In the data rows, the value 500 means zero.
Here is a table of points, one per row:
c(725, 631, 652, 681, 663, 390, 315, 449, 402, 317, 432, 345, 376, 424, 365, 411, 891, 589, 619, 929, 767, 858, 632, 614, 713, 672, 440, 432, 393, 327, 300, 373)
c(847, 716, 722, 999, 424, 329, 669, 440, 390, 313, 518, 608, 345, 416, 436, 517, 750, 677, 529, 746, 640, 999, 665, 713, 639, 726, 735, 419, 598, 358, 410, 314)
c(700, 721, 519, 726, 811, 465, 452, 485, 362, 350, 594, 370, 480, 527, 271, 388, 253, 527, 473, 380, 439, 386, 501, 399, 419, 416, 622, 480, 576, 422, 404, 550)
c(383, 439, 530, 364, 339, 562, 481, 631, 900, 715, 657, 483, 494, 483, 400, 439, 999, 580, 523, 773, 697, 582, 584, 572, 645, 552, 457, 542, 325, 280, 376, 482)
c(379, 471, 399, 267, 360, 377, 263, 459, 342, 392, 463, 328, 595, 513, 717, 593, 366, 441, 521, 334, 423, 373, 364, 461, 417, 406, 232, 411, 403, 527, 520, 671)
c(424, 419, 424, 364, 395, 665, 606, 553, 637, 718, 528, 533, 460, 443, 389, 431, 797, 524, 568, 719, 637, 699, 562, 536, 574, 584, 381, 442, 376, 368, 314, 387)
c(750, 723, 714, 849, 896, 437, 296, 473, 408, 309, 454, 336, 370, 412, 330, 390, 386, 507, 578, 587, 484, 668, 563, 714, 696, 640, 999, 476, 357, 396, 274, 402)
c(425, 556, 390, 338, 390, 356, 304, 401, 473, 318, 427, 365, 501, 479, 848, 608, 425, 446, 450, 310, 429, 314, 466, 528, 354, 414, 357, 492, 566, 695, 866, 921)
c(418, 556, 463, 465, 455, 800, 270, 722, 657, 999, 813, 827, 287, 726, 388, 422, 999, 626, 664, 999, 647, 716, 859, 583, 791, 659, 307, 447, 286, 245, 287, 245)
c(419, 402, 413, 304, 320, 388, 328, 461, 450, 408, 436, 474, 525, 520, 628, 561, 420, 469, 499, 594, 530, 516, 567, 546, 607, 576, 503, 451, 374, 363, 302, 384)
c(533, 549, 610, 999, 765, 475, 509, 491, 555, 360, 435, 425, 411, 440, 364, 418, 418, 466, 464, 385, 424, 363, 494, 465, 442, 414, 580, 570, 574, 390, 343, 350)
c(521, 580, 644, 999, 422, 382, 913, 479, 490, 404, 507, 875, 403, 429, 461, 521, 297, 574, 406, 307, 355, 406, 441, 408, 355, 435, 317, 522, 999, 634, 999, 468)
c(411, 432, 406, 322, 351, 486, 488, 487, 557, 704, 538, 671, 539, 482, 482, 473, 341, 436, 448, 360, 409, 357, 445, 399, 387, 402, 311, 574, 597, 585, 634, 502)
c(437, 409, 395, 348, 326, 534, 481, 512, 512, 655, 523, 587, 604, 513, 580, 541, 898, 601, 613, 860, 661, 679, 634, 529, 603, 570, 372, 450, 399, 396, 358, 380)
c(439, 430, 425, 360, 368, 616, 634, 552, 705, 845, 582, 596, 454, 441, 383, 428, 344, 437, 449, 389, 420, 391, 478, 437, 444, 475, 589, 518, 498, 408, 342, 407)
c(372, 337, 497, 298, 280, 413, 414, 487, 361, 602, 471, 504, 333, 567, 589, 553, 241, 402, 396, 273, 420, 485, 426, 493, 396, 350, 298, 400, 501, 211, 709, 386)
c(651, 491, 734, 610, 523, 357, 395, 455, 414, 311, 507, 347, 332, 426, 365, 486, 380, 701, 489, 435, 543, 529, 573, 772, 644, 601, 812, 520, 412, 302, 252, 420)
c(564, 431, 637, 675, 972, 569, 371, 554, 343, 397, 388, 464, 538, 438, 374, 397, 215, 436, 478, 614, 423, 379, 479, 406, 398, 470, 437, 651, 597, 768, 333, 418)
c(424, 442, 406, 318, 336, 364, 613, 421, 498, 320, 332, 262, 485, 420, 696, 632, 374, 511, 497, 407, 435, 415, 430, 490, 439, 537, 671, 593, 468, 517, 300, 303)
c(416, 424, 415, 331, 311, 397, 292, 449, 409, 376, 426, 477, 504, 511, 781, 626, 379, 412, 433, 372, 412, 370, 436, 392, 391, 417, 348, 588, 617, 587, 456, 474)
c(436, 478, 408, 405, 359, 393, 221, 500, 397, 457, 537, 530, 350, 695, 557, 537, 593, 415, 481, 470, 384, 372, 550, 366, 389, 407, 218, 502, 405, 450, 481, 333)
c(548, 534, 589, 812, 736, 469, 415, 448, 420, 362, 439, 383, 416, 403, 336, 421, 500, 510, 543, 662, 605, 674, 593, 573, 636, 624, 468, 465, 509, 361, 303, 357)
c(616, 999, 741, 999, 811, 671, 374, 682, 332, 370, 397, 378, 662, 361, 228, 425, 397, 345, 492, 385, 413, 351, 389, 279, 320, 467, 236, 619, 536, 999, 468, 669)
c(416, 385, 428, 282, 364, 455, 308, 512, 359, 571, 447, 524, 809, 573, 847, 581, 267, 459, 516, 488, 443, 403, 443, 470, 468, 494, 661, 548, 544, 570, 280, 377)
c(414, 454, 440, 437, 388, 526, 554, 534, 627, 527, 469, 494, 383, 441, 394, 412, 317, 435, 444, 459, 445, 441, 481, 437, 472, 462, 663, 482, 428, 398, 310, 339)
c(466, 490, 595, 508, 668, 731, 465, 517, 814, 534, 444, 464, 599, 612, 356, 384, 387, 398, 451, 439, 471, 351, 367, 390, 455, 392, 487, 566, 631, 615, 999, 999)
c(446, 433, 425, 341, 376, 724, 833, 592, 717, 999, 721, 760, 555, 475, 517, 443, 305, 485, 507, 452, 454, 496, 496, 617, 602, 529, 999, 519, 410, 371, 298, 371)
c(547, 287, 510, 322, 469, 253, 327, 575, 521, 240, 337, 230, 335, 536, 320, 392, 468, 383, 479, 291, 351, 228, 574, 473, 420, 472, 185, 484, 518, 568, 656, 710)
c(471, 451, 424, 237, 421, 514, 999, 417, 834, 774, 393, 288, 892, 388, 558, 515, 584, 736, 717, 665, 753, 598, 466, 812, 596, 763, 483, 566, 361, 320, 409, 306)
c(504, 475, 466, 953, 604, 789, 664, 570, 574, 455, 463, 460, 406, 403, 304, 428, 334, 420, 450, 445, 382, 362, 531, 391, 416, 409, 465, 629, 590, 540, 487, 428)
c(524, 496, 532, 474, 532, 643, 572, 475, 478, 431, 458, 382, 412, 430, 355, 423, 350, 400, 433, 437, 393, 369, 442, 407, 417, 434, 351, 572, 553, 746, 552, 563)
c(999, 999, 529, 255, 999, 809, 722, 745, 251, 256, 577, 440, 504, 706, 304, 327, 248, 999, 848, 466, 978, 999, 528, 750, 845, 766, 828, 388, 229, 570, 249, 999)
c(739, 545, 597, 793, 860, 432, 262, 455, 346, 358, 501, 347, 598, 481, 300, 382, 263, 436, 495, 425, 438, 476, 503, 528, 697, 477, 673, 518, 381, 503, 275, 270)
c(361, 422, 366, 268, 400, 434, 332, 494, 507, 612, 585, 636, 573, 652, 443, 501, 256, 372, 553, 394, 587, 538, 539, 541, 458, 546, 425, 412, 266, 269, 255, 627)
c(417, 406, 413, 310, 309, 445, 418, 486, 502, 536, 483, 546, 513, 467, 442, 469, 336, 445, 447, 405, 414, 381, 470, 416, 426, 439, 441, 492, 459, 376, 322, 381)
c(621, 602, 520, 639, 476, 708, 558, 567, 613, 576, 548, 451, 418, 403, 360, 451, 767, 537, 570, 860, 743, 907, 570, 586, 677, 645, 422, 423, 439, 423, 383, 417)
c(370, 472, 481, 308, 344, 406, 286, 383, 383, 283, 482, 622, 656, 478, 799, 828, 398, 431, 425, 331, 384, 294, 416, 499, 374, 420, 259, 512, 615, 630, 654, 999)
c(351, 465, 521, 354, 369, 426, 296, 379, 436, 287, 417, 568, 781, 528, 758, 662, 999, 659, 531, 477, 730, 488, 499, 692, 569, 487, 353, 479, 530, 434, 268, 321)
c(725, 632, 675, 786, 623, 398, 311, 460, 390, 323, 405, 355, 389, 434, 348, 410, 999, 689, 623, 763, 724, 690, 525, 543, 530, 571, 316, 429, 400, 332, 295, 349)
c(573, 582, 425, 442, 369, 601, 999, 525, 683, 523, 737, 455, 429, 501, 653, 483, 639, 402, 421, 497, 398, 388, 421, 521, 383, 451, 425, 530, 648, 564, 481, 398)
c(432, 366, 408, 249, 306, 482, 335, 455, 351, 532, 509, 629, 718, 569, 562, 520, 389, 394, 457, 415, 490, 390, 543, 508, 447, 446, 707, 521, 371, 463, 400, 345)
c(419, 428, 415, 324, 259, 345, 333, 457, 392, 353, 433, 581, 482, 526, 861, 692, 291, 469, 412, 354, 384, 373, 470, 418, 380, 423, 300, 429, 471, 633, 988, 884)
c(455, 467, 487, 514, 485, 577, 544, 554, 648, 549, 504, 402, 384, 448, 349, 432, 352, 449, 452, 434, 408, 376, 464, 444, 429, 438, 425, 538, 535, 422, 376, 400)
c(404, 390, 424, 313, 333, 416, 343, 451, 457, 474, 428, 556, 630, 525, 677, 584, 366, 418, 454, 393, 425, 387, 473, 465, 480, 464, 642, 484, 481, 382, 314, 368)
c(362, 352, 647, 262, 429, 791, 999, 590, 552, 679, 707, 426, 293, 644, 316, 516, 398, 495, 370, 496, 563, 466, 431, 569, 385, 358, 256, 498, 999, 294, 999, 241)
There is one direction along which these points spread out most. Take the direction at right angles to it along which they spread out most. Then take the direction at right angles to both along which they spread out most. Go by this last direction. For each point below, how far along it does it lie, from 0 to 99? The average is 50, and the first point in the table lies past the average. One standard deviation of the points above along it is 16.
c(646, 551, 795, 830, 952, 570, 335, 535, 572, 380, 531, 339, 338, 503, 374, 445, 470, 521, 489, 439, 443, 476, 445, 433, 490, 478, 870, 654, 428, 422, 286, 423) ~ 48
c(519, 370, 397, 352, 445, 424, 251, 441, 303, 394, 557, 352, 999, 644, 394, 490, 205, 437, 520, 322, 362, 386, 449, 454, 680, 361, 321, 619, 478, 675, 245, 230) ~ 68
c(430, 436, 414, 350, 208, 294, 779, 433, 442, 460, 580, 999, 584, 504, 930, 764, 252, 704, 400, 286, 347, 410, 415, 379, 344, 448, 296, 415, 999, 410, 999, 627) ~ 37
c(445, 431, 422, 356, 362, 593, 521, 522, 658, 665, 533, 486, 463, 455, 389, 427, 584, 545, 538, 641, 590, 558, 557, 553, 563, 556, 382, 455, 379, 380, 304, 396) ~ 46
c(424, 416, 365, 247, 276, 508, 278, 408, 502, 360, 566, 365, 402, 417, 738, 530, 263, 372, 463, 367, 365, 273, 376, 311, 409, 374, 303, 456, 389, 619, 498, 449) ~ 62
c(418, 460, 415, 346, 330, 379, 313, 460, 404, 413, 448, 422, 596, 489, 564, 567, 372, 427, 460, 399, 422, 403, 443, 399, 377, 433, 384, 540, 545, 618, 349, 424) ~ 63
c(421, 415, 420, 314, 321, 536, 490, 527, 613, 959, 525, 720, 550, 486, 525, 486, 989, 641, 571, 707, 696, 674, 548, 530, 522, 534, 348, 444, 392, 332, 330, 418) ~ 46
c(623, 575, 662, 999, 887, 541, 476, 487, 500, 373, 452, 350, 408, 406, 339, 429, 355, 413, 442, 379, 412, 375, 446, 410, 397, 423, 284, 518, 567, 775, 999, 999) ~ 36
c(456, 343, 472, 188, 450, 509, 211, 415, 378, 368, 480, 682, 454, 774, 514, 645, 222, 387, 445, 382, 407, 531, 451, 378, 596, 598, 999, 471, 610, 999, 349, 402) ~ 66
c(414, 424, 421, 309, 312, 389, 270, 445, 418, 353, 409, 452, 419, 444, 645, 566, 511, 545, 569, 693, 586, 583, 546, 473, 503, 576, 445, 422, 336, 386, 314, 379) ~ 72
c(403, 429, 398, 323, 320, 366, 301, 440, 411, 363, 455, 421, 474, 591, 930, 657, 302, 437, 430, 395, 404, 378, 448, 384, 397, 408, 308, 496, 530, 711, 982, 704) ~ 63
c(437, 405, 456, 382, 394, 594, 804, 604, 855, 871, 513, 507, 427, 497, 369, 442, 508, 505, 503, 558, 513, 519, 591, 643, 597, 612, 753, 427, 409, 368, 344, 345) ~ 29
